In the data rows, 128 means zero.
Each pair is two rows. How far apart are they, by a hidden measure? 0 means very close, and 30 very far. Two or three weighted sums of its numbers give each row a place; it is the straight-line distance between the places.
[159, 160, 77, 97, 77, 107, 126, 95, 209, 134]
[120, 173, 123, 87, 125, 99, 91, 145, 113, 160]: 22
[165, 136, 171, 127, 170, 143, 125, 182, 62, 95]
[78, 126, 115, 99, 126, 82, 80, 101, 101, 169]: 15
[153, 142, 124, 91, 134, 69, 82, 132, 111, 114]
[170, 120, 132, 149, 126, 158, 159, 139, 140, 89]: 15
[159, 73, 174, 121, 171, 132, 123, 129, 97, 62]
[155, 131, 169, 116, 168, 146, 121, 175, 64, 100]: 13
[149, 162, 132, 168, 130, 163, 176, 185, 127, 129]
[146, 183, 86, 130, 100, 98, 123, 147, 161, 160]: 13
[96, 124, 85, 145, 84, 136, 139, 73, 160, 160]
[112, 148, 119, 158, 121, 147, 164, 153, 161, 153]: 18
[143, 87, 170, 135, 165, 136, 127, 128, 81, 82]
[99, 121, 123, 153, 137, 134, 163, 147, 131, 147]: 17
[90, 144, 110, 85, 120, 80, 85, 116, 128, 167]
[112, 170, 91, 138, 82, 129, 135, 108, 194, 174]: 16
[167, 192, 78, 122, 87, 124, 121, 141, 154, 143]
[120, 184, 138, 82, 117, 91, 91, 145, 169, 169]: 5
[107, 140, 143, 157, 134, 173, 157, 156, 117, 153]
[99, 114, 86, 130, 90, 122, 132, 70, 169, 149]: 21
[155, 142, 142, 164, 141, 156, 168, 177, 131, 110]
[164, 182, 126, 83, 126, 80, 93, 158, 133, 129]: 19
[126, 161, 121, 178, 134, 156, 157, 176, 95, 147]
[86, 70, 154, 125, 165, 121, 120, 111, 75, 122]: 16
[117, 94, 128, 176, 128, 169, 171, 119, 134, 115]
[77, 105, 129, 98, 131, 94, 101, 98, 134, 152]: 15
[120, 106, 126, 82, 123, 101, 84, 87, 113, 122]
[167, 147, 132, 170, 126, 186, 172, 167, 119, 105]: 23
[179, 136, 165, 125, 162, 130, 132, 173, 104, 83]
[163, 109, 165, 103, 162, 113, 125, 147, 120, 80]: 8
[128, 87, 126, 171, 126, 154, 169, 111, 141, 103]
[91, 130, 95, 133, 90, 161, 126, 86, 136, 165]: 20
[130, 125, 119, 153, 117, 179, 157, 128, 122, 127]
[128, 110, 141, 176, 134, 176, 173, 143, 131, 114]: 12
[98, 171, 90, 145, 89, 151, 138, 121, 150, 186]
[113, 144, 141, 155, 145, 167, 151, 159, 79, 137]: 11
[141, 75, 123, 161, 124, 159, 156, 98, 135, 85]
[126, 107, 107, 84, 124, 65, 78, 88, 119, 117]: 20
[144, 131, 133, 76, 124, 90, 87, 108, 144, 117]
[107, 123, 120, 147, 122, 143, 167, 133, 165, 144]: 20
[85, 117, 72, 120, 81, 102, 126, 59, 181, 169]
[102, 115, 127, 156, 125, 165, 160, 128, 135, 142]: 22
[166, 157, 132, 166, 133, 175, 164, 182, 106, 111]
[141, 131, 95, 111, 95, 117, 115, 95, 154, 136]: 21
[67, 89, 132, 84, 133, 94, 91, 79, 114, 153]
[153, 174, 133, 75, 130, 83, 87, 155, 143, 132]: 19
[117, 109, 129, 184, 134, 178, 168, 141, 98, 123]
[103, 60, 162, 123, 170, 119, 125, 111, 83, 102]: 17
[87, 146, 133, 83, 128, 82, 75, 119, 131, 176]
[138, 117, 173, 109, 172, 105, 119, 166, 102, 104]: 6
[163, 149, 93, 92, 86, 108, 120, 95, 199, 133]
[124, 94, 135, 73, 133, 80, 76, 83, 118, 112]: 13
[115, 179, 115, 88, 125, 82, 90, 151, 124, 166]
[124, 117, 116, 169, 124, 166, 160, 131, 100, 125]: 9
[141, 156, 129, 157, 132, 167, 164, 178, 118, 133]
[98, 171, 92, 121, 89, 130, 118, 117, 158, 194]: 8
[85, 112, 93, 140, 91, 147, 130, 72, 144, 159]
[175, 202, 65, 123, 82, 112, 129, 138, 167, 140]: 15
[150, 96, 151, 133, 160, 107, 131, 132, 103, 84]
[128, 142, 125, 69, 131, 72, 86, 127, 133, 134]: 12
[109, 196, 86, 131, 83, 125, 136, 132, 182, 190]
[149, 172, 91, 128, 87, 124, 126, 118, 193, 147]: 12
[164, 177, 91, 103, 86, 129, 122, 123, 184, 140]
[38, 93, 119, 68, 120, 75, 89, 68, 153, 180]: 24
[117, 84, 189, 147, 177, 152, 133, 144, 75, 102]
[136, 120, 168, 143, 165, 140, 130, 160, 79, 110]: 4
[129, 139, 169, 113, 170, 121, 132, 184, 95, 126]
[157, 184, 147, 89, 132, 102, 82, 162, 116, 139]: 17
[170, 103, 132, 173, 130, 177, 169, 136, 123, 75]
[92, 114, 81, 133, 88, 118, 127, 67, 164, 160]: 20
[174, 154, 121, 179, 127, 175, 175, 177, 115, 104]
[127, 77, 162, 125, 176, 114, 121, 136, 71, 90]: 17
[133, 119, 138, 171, 134, 175, 169, 150, 125, 115]
[150, 133, 173, 135, 167, 145, 137, 173, 86, 103]: 9
[115, 163, 95, 144, 82, 152, 139, 101, 159, 168]
[93, 109, 138, 100, 128, 107, 89, 93, 117, 146]: 4
[146, 84, 167, 132, 170, 112, 124, 134, 81, 79]
[157, 134, 172, 141, 166, 142, 143, 179, 89, 93]: 11
[206, 158, 122, 172, 133, 160, 172, 190, 113, 77]
[178, 106, 160, 121, 170, 96, 119, 157, 106, 63]: 9
[88, 156, 135, 73, 130, 101, 85, 134, 121, 176]
[102, 68, 169, 139, 165, 152, 128, 112, 68, 107]: 9
[134, 133, 128, 77, 125, 84, 84, 113, 138, 125]
[63, 122, 78, 125, 87, 97, 119, 65, 181, 197]: 19
[177, 135, 135, 161, 122, 174, 167, 150, 152, 90]
[148, 145, 131, 165, 128, 186, 167, 166, 117, 119]: 12
[103, 152, 83, 121, 87, 104, 122, 94, 192, 180]
[177, 133, 163, 123, 162, 127, 123, 166, 88, 83]: 15
[150, 148, 160, 132, 167, 118, 133, 186, 92, 114]
[81, 102, 82, 123, 87, 122, 117, 50, 160, 169]: 14
[115, 89, 136, 87, 130, 83, 88, 80, 155, 114]
[143, 142, 140, 90, 130, 117, 96, 134, 111, 120]: 16
[102, 86, 173, 129, 176, 121, 133, 146, 96, 114]
[208, 162, 116, 173, 119, 173, 176, 177, 134, 79]: 21
[164, 147, 182, 134, 170, 152, 136, 193, 90, 99]
[131, 105, 159, 137, 164, 129, 124, 141, 69, 105]: 15
[114, 103, 122, 180, 125, 160, 169, 122, 141, 124]
[157, 82, 122, 170, 132, 152, 166, 117, 122, 75]: 11
[90, 105, 74, 127, 90, 107, 130, 63, 161, 150]
[157, 96, 169, 111, 172, 120, 124, 153, 89, 77]: 13
[59, 115, 93, 140, 92, 143, 134, 69, 146, 182]
[68, 129, 79, 119, 87, 102, 128, 79, 186, 186]: 16
[54, 93, 136, 72, 131, 88, 83, 76, 134, 167]
[92, 130, 138, 72, 133, 89, 87, 116, 134, 157]: 5
[136, 74, 138, 162, 130, 154, 173, 106, 170, 86]
[176, 169, 142, 83, 132, 97, 88, 157, 135, 111]: 16
[77, 157, 92, 134, 81, 156, 127, 89, 155, 202]
[128, 148, 126, 164, 123, 168, 169, 157, 131, 140]: 12
[153, 152, 124, 72, 122, 86, 77, 126, 132, 122]
[76, 123, 156, 86, 136, 101, 96, 112, 147, 168]: 14
[114, 82, 120, 182, 124, 179, 171, 105, 111, 112]
[139, 99, 135, 161, 125, 179, 161, 119, 132, 100]: 11
[109, 94, 105, 116, 98, 134, 118, 66, 148, 137]
[88, 77, 155, 126, 165, 111, 124, 119, 91, 126]: 21
[96, 155, 141, 67, 126, 102, 84, 128, 147, 172]
[167, 98, 155, 106, 161, 107, 116, 135, 97, 68]: 9
[150, 145, 131, 165, 131, 171, 159, 165, 122, 118]
[84, 103, 85, 111, 84, 108, 121, 47, 188, 171]: 28
[175, 133, 164, 118, 162, 111, 129, 168, 131, 86]
[154, 146, 123, 108, 125, 98, 96, 128, 131, 112]: 10
[149, 131, 166, 112, 160, 129, 123, 158, 117, 107]
[113, 116, 108, 178, 120, 147, 161, 123, 133, 133]: 10
[144, 131, 138, 92, 125, 108, 90, 113, 137, 114]
[152, 200, 75, 136, 75, 117, 130, 126, 178, 165]: 12
[114, 147, 124, 182, 126, 188, 170, 162, 104, 150]
[137, 131, 87, 138, 86, 130, 133, 85, 183, 130]: 24
[137, 145, 126, 182, 121, 175, 175, 158, 140, 129]
[102, 187, 90, 135, 86, 129, 136, 129, 183, 193]: 11
[185, 151, 150, 127, 166, 115, 115, 188, 59, 86]
[142, 128, 175, 120, 172, 123, 125, 174, 82, 107]: 3
[114, 116, 80, 126, 93, 98, 125, 79, 160, 145]
[135, 124, 134, 93, 130, 105, 92, 113, 123, 116]: 18
[167, 182, 86, 134, 87, 129, 120, 128, 148, 145]
[163, 150, 157, 111, 170, 96, 115, 191, 93, 103]: 13
[139, 142, 156, 119, 166, 114, 124, 182, 93, 120]
[95, 104, 136, 78, 117, 109, 78, 74, 145, 142]: 20
[132, 87, 125, 152, 122, 153, 162, 104, 161, 101]
[139, 110, 164, 129, 168, 133, 135, 154, 83, 100]: 16
[178, 138, 155, 117, 164, 96, 123, 172, 109, 84]
[108, 77, 166, 138, 172, 120, 136, 132, 82, 105]: 13
[145, 144, 134, 164, 133, 152, 168, 172, 158, 120]
[122, 174, 82, 131, 82, 140, 123, 111, 160, 170]: 20
[105, 85, 121, 175, 126, 169, 164, 106, 114, 121]
[115, 143, 89, 145, 81, 157, 139, 86, 149, 155]: 12
[183, 124, 123, 183, 132, 172, 172, 158, 104, 76]
[98, 123, 94, 135, 90, 132, 131, 79, 177, 157]: 8
[151, 142, 77, 129, 89, 116, 129, 101, 176, 122]
[134, 149, 155, 120, 158, 114, 122, 169, 104, 128]: 19
[135, 142, 90, 146, 94, 140, 137, 109, 142, 134]
[97, 175, 114, 68, 125, 76, 75, 143, 124, 182]: 10
[116, 134, 97, 130, 91, 155, 133, 93, 147, 146]
[109, 107, 126, 177, 128, 184, 169, 130, 98, 131]: 14
[68, 90, 130, 88, 127, 72, 88, 71, 153, 157]
[84, 97, 118, 163, 120, 150, 172, 108, 163, 148]: 13
[111, 107, 124, 179, 123, 169, 160, 119, 132, 130]
[127, 154, 121, 92, 122, 71, 95, 129, 163, 142]: 19
[116, 171, 95, 114, 86, 107, 121, 108, 209, 186]
[69, 67, 155, 118, 164, 108, 118, 102, 92, 135]: 22
[154, 147, 124, 108, 123, 99, 87, 125, 123, 117]
[133, 116, 90, 95, 96, 123, 118, 84, 149, 127]: 18
[144, 99, 159, 109, 166, 113, 128, 143, 98, 90]
[136, 88, 132, 157, 127, 157, 170, 111, 142, 96]: 9
[104, 110, 132, 182, 126, 167, 173, 128, 130, 137]
[97, 147, 87, 117, 88, 113, 123, 93, 179, 181]: 16
[164, 131, 106, 167, 117, 158, 163, 139, 130, 102]
[134, 105, 123, 156, 124, 156, 167, 125, 146, 109]: 2
[72, 78, 115, 162, 123, 157, 165, 94, 132, 144]
[87, 92, 123, 85, 124, 84, 87, 77, 146, 140]: 14
[110, 107, 188, 140, 179, 155, 134, 168, 68, 120]
[150, 154, 88, 124, 87, 134, 121, 100, 148, 143]: 22
[120, 82, 175, 115, 165, 150, 125, 124, 81, 100]
[172, 108, 181, 110, 176, 128, 123, 172, 84, 72]: 12
[94, 66, 175, 126, 165, 145, 131, 108, 99, 111]
[142, 76, 136, 180, 133, 171, 169, 112, 117, 83]: 11
[108, 72, 123, 172, 124, 162, 170, 93, 131, 112]
[60, 118, 120, 71, 126, 80, 82, 96, 131, 177]: 13
[175, 171, 130, 100, 134, 92, 98, 162, 104, 111]
[130, 111, 131, 165, 126, 175, 169, 131, 130, 115]: 13
[118, 106, 127, 188, 136, 162, 174, 144, 112, 120]
[163, 154, 123, 84, 128, 78, 83, 137, 127, 113]: 22
[140, 73, 161, 138, 161, 129, 127, 115, 94, 79]
[158, 89, 166, 136, 174, 112, 121, 147, 83, 70]: 5
[54, 104, 94, 139, 88, 140, 122, 54, 158, 189]
[184, 174, 103, 125, 93, 146, 129, 136, 169, 113]: 23
[82, 103, 138, 155, 126, 179, 170, 121, 150, 150]
[103, 137, 97, 109, 86, 138, 119, 82, 170, 168]: 16
[122, 93, 137, 165, 134, 172, 163, 124, 124, 110]
[71, 97, 119, 89, 124, 65, 85, 75, 152, 156]: 20
[73, 88, 117, 175, 116, 167, 168, 93, 133, 154]
[90, 104, 164, 117, 160, 140, 117, 130, 73, 140]: 13
[141, 120, 129, 74, 133, 66, 80, 109, 131, 113]
[127, 85, 161, 139, 167, 129, 128, 130, 61, 96]: 20
[123, 131, 124, 164, 133, 151, 167, 157, 132, 132]
[171, 165, 83, 129, 86, 145, 121, 116, 136, 123]: 24
[193, 186, 73, 120, 92, 86, 120, 141, 172, 125]
[155, 177, 139, 74, 127, 91, 84, 151, 144, 136]: 18
[190, 165, 118, 173, 124, 152, 169, 178, 132, 98]
[121, 128, 96, 95, 121, 53, 83, 102, 120, 134]: 26
[129, 156, 136, 195, 135, 195, 176, 186, 94, 140]
[96, 94, 133, 97, 124, 103, 99, 81, 157, 131]: 25
[114, 175, 113, 88, 125, 62, 91, 146, 144, 165]
[128, 186, 127, 69, 127, 71, 74, 151, 130, 164]: 11
[139, 132, 89, 142, 93, 132, 136, 98, 159, 125]
[156, 140, 129, 87, 141, 83, 80, 136, 87, 109]: 13
[165, 130, 127, 172, 129, 162, 165, 152, 136, 97]
[90, 124, 79, 133, 90, 120, 128, 80, 157, 163]: 19
